(in the rows, 128 means zero)
Turns in one plane each, and the order they were made in; the first pair answered:
rebu:
[131 158 136 105 117 145 127 136 103 123 122 126 120 138 114 113 145 150
 138 139 125 111 128 134 123 125 130 130 136 130 109] -> [115 135 134 105 114 130 116 131  99 125 131 135 131 134 109 109 144 148
 144 142 123 118 141 131 113 126 125 141 139 110 118]
[139 111 107 137  80  91 137 147 144 123 141 111 131 111 141 119 144 140
 115 153 153 108 110 147 130 117 144 115 122 125 128] -> [141 114 107 140  79  93 138 145 146 121 142 111 133 110 143 118 145 139
 115 152 151 103 110 147 132 113 144 117 118 126 128]
[110 126 117 147 112 118 117  97 145 143 156 124 116 117 119 156 114  94
 125 137 126 148 128 141 155 113 120 122 103 137 109] -> [116 139 127 149 116 132 122 106 140 130 146 119 106 119 123 152 115 100
 118 131 136 132 123 151 160 110 126 117 101 149  98]
bab:
[152 126 145 132 112 152 125 144 105 114  93 133  95 120 141 118 119  89
  81 118 154 144  81 174 169 122 142 104 131 171 140] -> [143 154 130 121  94 149 121 158 102  96  93 117 104 109 124 105 152 121
  99 130 179 123 100 181 158 120 134 127 127 162 126]
[104 129 132 135  74  44 120 124 150 153 156  96 140  82 103 126 132 124
 163 119 113 128 131 146 155 111  90 161  80 134 120] -> [117 106 137 147  92  49 127 114 156 171 160 112 134  90 111 147 106  92
 151 118  86 147 114 129 161 121  95 142  81 146 135]
[106 123 116 131 100  96 139 112 145 155 146  79 179  78 130 126 158 101
 124 110 148 127 138 145 150  96 120 139 125 114 135] -> [135 138  99 128 105  94 140 116 141 166 150  87 178  80 100 144 150  91
 137 123 125 140 126 116 164 123 121 127 112 131 152]
zada:
[104 148  83 130 140 116 132 146 135 158  88 158 172 118 147 167 127  98
 130 154 128 120 119 123 164 117 128 118 133 138 146] -> [112 147  96 124 147 125 123 142 129 165  83 174 170 122 146 167 113  93
 123 149 117 127 121 111 159 122 134 119 132 139 147]
[126 126 121 107 134 144  81 125 119 102 120 167 137 130 116 118 120 170
 142 166 134 133 170 111  91 124 120 146 147 117 123] -> [ 97  89 116 127 118 103  96 114 144 115 138 142 161 118 140 108 132 156
 132 151 149 129 163 138 100 106 107 151 143 103 126]
[116 132  84 150 112 104 166 123 166 153 156  78 155 136 147 152 153 127
 145 130 139 108 138 168 158 100 128 132 165 122 127] -> [151 102 156 134 161 154 128 117 127 162 135 159 105 140 134 168  82  93
 115 113  72 156 132 111 130 143 139 105 137 137 136]
[120 103 158 128 123  99 131 120 128 117 127 123 126  84 115 116 124 131
 128  83 141 129 157 120  94 121 107 185 112 115 118] -> [144 136 153 111 130 132 126 130 106 100 115 134 115  95  96 119 123 149
 142 100 135 129 169 106  92 133 116 182 116 129 109]
Detup:
[134 158 176 116 147 198 118 148 106 107 103 153  97 143 147 113 106 126
 118 119 123 123 127 141 127 126 154 120 138 146  99] -> [ 98 154 155 105 109 138 113 164 114 111 122 122 119 102 113  85 150 157
 148 121 160 107 142 155 109 125 128 166 104 117  92]
[119 153 153 162 149 144 124 126 105  95 120 165 112 133 124 100 165 112
 102 135 125 129 140  96 168 134 136 123 158 152  95] -> [ 99 152 153 156 132 123 120 136 105  92 124 151 118 111 109  81 185 133
 114 130 140 121 151 105 157 134 123 142 142 138  87]
[132 129 158 120 132 163 127 134 123 129 118 144 109 144 141 129 102 130
 117 122 123 139 122 120 128 114 133 112 128 146 120] -> [116 125 159 114 111 131 119 147 128 126 125 131 116 115 121 111 128 155
 136 121 143 125 136 134 114 110 116 139 104 128 113]
Pairs:
Between the rows of a pair lie two turns.
[103  65 134 138 110  83 132  85 186 128 200 120 126 138 118 102 147  94
 129 147 152 118 149 117 133 129 106 152 122  84 141] -> [126  63 124 142 116  83 134  84 187 139 201 131 122 141 110 120 131  80
 132 153 135 129 140  98 139 143 109 143 115  93 152]
bab bab
[123 222 112 107 106 113 114 214 148 110 111  58 135 101  72 121 177 146
 176 126 155  86  82 140 138 139  77 169  85 208 107] -> [ 62  70 211 123 142  73  65 181 154 147 119 128 130  79 116 105  97  83
 118  70 112 147 104 124  88 140  64 168  63 162 138]
rebu zada
[114 133 162 104  63 124 103 130 117 136 151 117  87 116 161  70 117 168
  94  71 177 115 168 164 144 135 152 130 147 152  94] -> [162 167 140  87  63 143  97 145  89 142 150 148  67 116 103  95 107 167
 120  97 140 129 164 112 135 184 155 120 125 170 105]
zada bab
[180 163 149 105 146 133 129 149 124 145 116 133  84 119 102 151 121 121
 114 129  98 123  87 109 155 159 132 100  67 174 119] -> [147 188 148  91 125 126 124 163 117 115 112 103  99 102  97 115 163 171
 130 129 154  92 115 137 137 131 113 135  78 156  94]
bab bab
[158 174 125 128 128 162 150 113 136 126 107 112 124 152 163 145 122 141
 118 146 129  94 120 159 168 118 146 105 161 151 119] -> [101 130 149 118 109 126 112 113 125 115 115 121 143 117 158 105 142 170
 129 138 158  92 168 166 123 107 120 156 150  99 111]
Detup rebu
[100 105 157 107 109 107 130 166 138 106 152 108 108  88 131 110 122 132
 127  93 193 107 148 141 130 112 113 107  57 132 128] -> [139 133 118 107 105 100 142 177 130 123 162 111 111  88  94 135 126 124
 150 116 172 115 131 111 144 142 119  95  47 147 145]
bab zada
[106 107 100 133 128  84 132 125 130 122 136 123 150 113  77 111 149 143
 176 158 130 133 164 100 119 149 122 157 123  99 133] -> [128 110 170 139 183 164 127 114 113 105  96 161 102 152 126 116  93 118
 125 133 102 146 151  99 126 137 152 115 150 131 114]
Detup Detup
[162 109 165 108 130 170 112 137 110 143 142 159 100 143 111 126 144 113
 104 131 127 123 130 142 123 167 140 133 119 144 121] -> [154 122 102 129 104 144 145 131 135 146 164 117 140 151 120 132 180 116
 129 148 153 107 128 164 152 152 144 137 148 139 129]
zada Detup
[105  69 190 132 133 122 112 114 127 139 124 161 107 122 180 121  86 101
  82  92 123 158 131 141 107 114 121 122 118 116 130] -> [ 82  82 147 147 107  90 133 117 149 135 137 112 139 116 195 107 127 123
  99  97 162 126 136 175 126  89 115 137 131 103 124]
zada zada
[127 138 134 133 121 132 124 129 115 123 135  77 130 111 133 108 142 175
 134 115 115 110 138 148 118 130 136 163 158 130 127] -> [129 131 144 124 121 124 109 136 112 133 138  95 124  97 103 114 138 174
 140 114 100 125 141 130 107 148 131 170 129 133 135]
zada bab
[140 142  96 129  87 107 139 113 153 143 142 145 170 128 105 131 117 127
 158 156 101 132 157 109 144 123 130 142 147 113 145] -> [138 158 104 143  94 132 159 105 160 131 130 131 167 147 142 130 118 129
 138 152 116 118 152 135 161 102 139 129 177 125 129]
Detup zada
[135 149 122 156 166 150 138 143 116 160 100 128  79 109 136 125 102  92
  86 114 129 155 127 164 137 150 152 131 118 162 144] -> [149 179  95 138 153 144 135 159 107 153 101 121  82 104 102 126 125 118
 112 134 136 144 129 152 138 166 149 145 110 167 143]
bab bab
[126 123 186 131 129 129  95 137 113 113 123 172  78 135 104 132 101 116
 102  94 115 147 138 115 114 140 124 138  78 143  82] -> [113 140 132 125  89  84 100 148 125 112 142 141 109 116  71 128 143 140
 141 119 140 130 156 115 115 146 107 165  67 128  84]
Detup zada
[139 126 129 112 123 146  99 113 106 128 129 162 125 129 110 135 126 127
 140 124 109 137 137  99 112 148 122 146 130 123 129] -> [122 141 119 118 112 150 110 113 115 109 121 128 137 138 132 120 150 146
 138 127 146 113 148 130 121 119 123 154 156 114 113]
bab zada
[140 111 142 128 133 142 106 132 136 131 125 170 122 139 122 142 111 113
 114 139  96 146 117 113 116 138 141 103 139 132 139] -> [129 153 109 133 107 129 132 142 153 119 132 115 142 138 131 133 157 136
 126 148 144 101 118 154 137 107 139 117 158 134 125]
rebu zada
[131 184 118 129 139 109 159 156 124 133  95 151 108 133 116 156 108 120
 152 152 109 129  99 148 130 143 124 132  92 178 115] -> [106 185 131 130 134 103 155 156 126 118  90 133 114 124 134 131 127 143
 154 148 141 110 120 174 119 119 118 153 100 167 101]
bab bab
[127  80 147 134 148 120 135 115 138 142 130 135 117 123 160 136  94  88
  91 101 105 152 106 121 147 131 130 100 138 125 146] -> [111  89 115 142 125  96 152 117 158 135 140 101 145 122 170 125 126 102
 106 102 133 131 111 147 163 108 128 110 148 118 140]
zada zada
[120  80 150 134 125 158 143 133 157 148 151 111 121 148 118 154  78 161
  96 130 119  76 117 113  89  73 151 118 137 111 113] -> [137 103 118 124 106 138 139 147 151 152 163 107 126 128  73 162  95 178
 128 149 114  71 120  97  88  96 145 133 112 115 119]
Detup bab
[101 136 144  95 156 138  94 112  93 115 125 178 136 152 127 171 124  94
 133 149 128 131 143 103 132 153 129 149 176 127 164] -> [ 70 130 156  89 139 120  89 119  98  98 127 159 144 136 135 147 145 117
 137 141 160 115 159 126 120 132 118 172 172 111 150]
bab Detup
[159 142 143 114 168 142  78 157 135 129 125 214  79 130 125 125 124 157
 140 117 130 140 110 136  87 170 126 141  89 137 148] -> [132 167 113 123 147 131  97 157 154 105 125 163 106 132 152 104 170 189
 151 121 187  96 119 186 101 128 120 160 124 125 128]
bab zada
